(in the rows, 128 means zero)
Z: rows in 3 groups, each row roughly a mix of its group's directions (some rows in no group):
Z (106 x 13):
[[134 145 139 119 157 109 132 120 129 192 106 131 116]
 [136  97 137 120 100 136 114 139 130  93 126  87 163]
 [159 130 131 124 119 122 179 153 140 161 120 151 107]
 [116 132 147 144 170 129 133 143 167 104 163 147 140]
 [114 120 117 109 100 157 108 120 125  91 104 105 163]
 [149 152 132 111 135 127 128 138 137 112  69 148 158]
 [ 97 167 116 127 107 161 118  94 125 113 129  99 118]
 [101 166 148 163 146  96 107 134 121 121 147 142 145]
 [ 85  90 123 120 121 134 118 123 136 135  84  99 141]
 [ 86 134 107 132 117 136 169 130 144 150 101 138  97]
 [103 170 145 146 140 147 160 137 165 128 118 145 117]
 [ 96 109 120 144  93 154 129 134 109 134 172 149 138]
 [183 111 121 112 156  88 136 140 134 116 129 130 115]
 [158 168 147 143 125 141 157 126 134 146 148 129  87]
 [101 163 106 109 147 136  97  95 118 126  99 142 140]
 [144 176 116 117 147 133 124  92 116 154 127 134  93]
 [109  97 127 146 121 163 155 144 147 108 151 159 110]
 [116  80 115 109 135 126 117 139 123 143  98 159 161]
 [156 149 134 144 136  69 142 151 128 109 146 122 122]
 [130 128 146 132 175  93  87 119 117 152 115 133 140]
 [152 135 152 123 119 133  85 118  94 142 102 122 163]
 [136 111 157 131 169 102  97 143 134 128 116 139 168]
 [127 147 116 142 119 117 145 138 138  81 182 125 121]
 [123 124 108 133  81 147 115 114 101  82 134 111 120]
 [ 99 184 145 127 139 149 128 115 145 157 118 127 146]
 [116 128 126 147  83 158 166 146 130 123 159 141 116]
 [155 173 130 114 141 135 103 101 102 150 105 147 130]
 [113  86 130 131 101 156 135 147 143  90 142 118 153]
 [ 87 133 149 147 133 148 125 132 126 173 119 163 143]
 [ 86 118 143 134 112 136 142 146 147 149  82 119 152]
 [140 159 139 102 162 121 120 118 142 159  85 127 146]
 [103 151 141 156 155 115  95 117 109 140 157 158 134]
 [135 109  92 118 111 127 121 108  94 140 173 130 102]
 [105 176 122 129 158 142 119 102 128 153 131 161 117]
 [140 109 112 138 124 110 171 154 132 137 156 163 102]
 [145 103 153 110 138 138  88 124 125 128 106 105 172]
 [136 163 119 139 125 132 114 114 116  86 179 134 123]
 [160  80 128 100 112 152 146 137 134 152 105 120 126]
 [102 155 126 127  92 162 148 129 138 114  85 120 135]
 [109 103 102 132  86 115 152 135 108 154 156 120 109]
 [126 114  91 119  96 132 169 132 138 106 136 111  93]
 [123 107 113 134  83 104 116 127  89 132 148  94 128]
 [140 126 113 147 107 141 140 132 118  73 152 151  99]
 [118 114 139 155 112 154 161 141 146 121 169 126  95]
 [142  84  98 119 123 102 149 137 132 110 159 112 101]
 [136 137 127 140 108  86 149 155 137  85 137  98 134]
 [165 129 115  94 123 167 112 102 128  98 132 108 131]
 [164 123 153 151 151  88 100 138 111 107 146 129 128]
 [183 112 135 118 157  89 114 130 115 141 137 130 119]
 [155 117 110  99  89 135 164 149 139 115 107 116 146]
 [135 121 156 121 157 136 147 139 157 180 103 138 127]
 [127 179 139 150 148 125 132 109 131 136 153 126  85]
 [139 101 153 110 151 135 132 147 155 156  93 134 159]
 [184 140 163 119 135 124 136 138 140 137  95 107 130]
 [116 145 144 151 144 128 170 143 169 127 147 125  95]
 [120 121 124 127 134 108 146 128 121 199 128 137 105]
 [116 151 105 102 108 173 114  96 112 133 103 134 138]
 [ 96 129 124 117 153 118  80 107 115 139 110 127 164]
 [ 98 129 153 155 155 123 151 142 171 129 150 115 110]
 [141 116 171 139 173 137 133 147 165 136 127 143 135]
 [104 111 111 127 169 108 100 109 119 146 168 141 121]
 [117  92 120 131 167  97 110 125 128 137 174 129 120]
 [112  91 135 121 125 108 120 135 117 187 122 110 148]
 [ 91 157 134 161 138  97 148 144 131 153 129 156 116]
 [113 109 149 125 157 109  86 127 130 128 102 111 168]
 [126 122 111 102 151 111  83 110 107 128  98 137 160]
 [149 124 108 114  91 135 159 137 141  86 133  96 119]
 [127 130 103 138 146  81 150 128 124 140 135 140  78]
 [142 109 134 130  97 107 155 143 119 174 141  96 112]
 [ 84 121 139 157 112 151 128 128 124 146 177 130 124]
 [107 121 121 109 104 170 123 117 143 101 101  94 148]
 [109 176 163 142 155 142 117 116 144 148 103 127 133]
 [143 103 133 114 111 128 108 132 130  87 122  82 159]
 [160 175 130 122 142 118 102 109 117  92 106 124 129]
 [102  76 117 135 105 114 142 150 123 150 161 126 135]
 [127 159 165 131 150 130 110 122 142 135  79 109 146]
 [103 154  98 123 103 156 165 120 146 109 122 125 101]
 [164  93 102 112 129 116 116 114 111 105 156 110 101]
 [ 98 124 152 145 132 126  81 126 117 112 136 117 173]
 [ 79 113 135 136 115 124 114 134 136 113  97  95 159]
 [124 118 159 131 137 119 116 149 147 111  82 113 169]
 [174 137 133 126 102 142 125 136  93 137 143 169 142]
 [ 95 161 109 113 100 156 124 100 127 121 120  92 134]
 [155  75 129 129 124 106 105 135 106 114 159 111 132]
 [144 116 104 126 108 124 162 125 130 125 161 107  78]
 [136 147 163 153  95 158 156 158 138 126 130 147 140]
 [189 138 158 126 158 103 119 132 126 139 123 122 122]
 [143  96 129 140 128  71 151 158 126 142 127 122 112]
 [161  95 108 101 105 112 116 134 107 105 100 115 148]
 [142 100  96 117  81 131 156 136 120 106 136 109 109]
 [171 114  87 100 103 121 133 125  98 116 129 145 121]
 [193 110 143 110 138 101 134 145 130 138 119 118 133]
 [ 89 175 140 149 157 118 103 115 127 133 125 147 140]
 [158 133 116  91 137 110 127 137 133 124  83 139 166]
 [ 82 110 133 129 135 146 150 136 158 172 145 125 133]
 [139 173 152 143 148 112 141 121 140 154 152 107  98]
 [ 99 106 117 126  84 136 110 116 100 138 130  88 138]
 [109  96 117 103 136 134 110 111 136 132  78  94 133]
 [134 170 114 134 127 129 171 132 138 141 136 160  92]
 [112 111 128  99 134 133 123 127 135 177  88 122 161]
 [100 155 114 113 113 143 167 122 150 168 134 108 115]
 [125 115 113 120 166 110 106 130 118 133 149 180 151]
 [186 128 126 124 146  97 134 133 116 135 156 143 104]
 [115 114  99 108 101 114 174 152 144 151 148 123 138]
 [148  73 156 143 110 144 130 155 135 105 133 119 138]
 [131 112 120 111 142 131  79 100 116  94 128  95 141]]

which group is each row in? (one row of each group first):
[ 93 154 156 156 131 155 111 115 121 160 154 139 132]
(79)
[169  90 110 106 109 116 151 139 132 112 125  99 109]
(49)
[150  86 153 149  99 136 149 155 133 122 151 108 115]
(98)

[112 158 121 141  99 165 164 133 135 124 153 156 116]
(49)
[167 144 108 121 131 120 168 132 138 124 145 142  83]
(79)
[129  97 110  97 113 103 140 146 125 166 107 124 161]
(98)
[114 175 133 156 135  90 156 147 137 130 135 148 116]
(49)
[115 157 155 135 103 160 115 125 122 132  84 121 158]
(79)
[156  73 118 120 133 101 106 126 109 119 145 106 119]
(49)
[139  86 138 121 133 110 144 148 133 175  92 130 126]
(49)
[101  90 142 124 120 126 115 139 136 136  86  98 160]
(49)
[ 94 119 140 141 155 131  77 108 107 145 136 141 144]
(49)
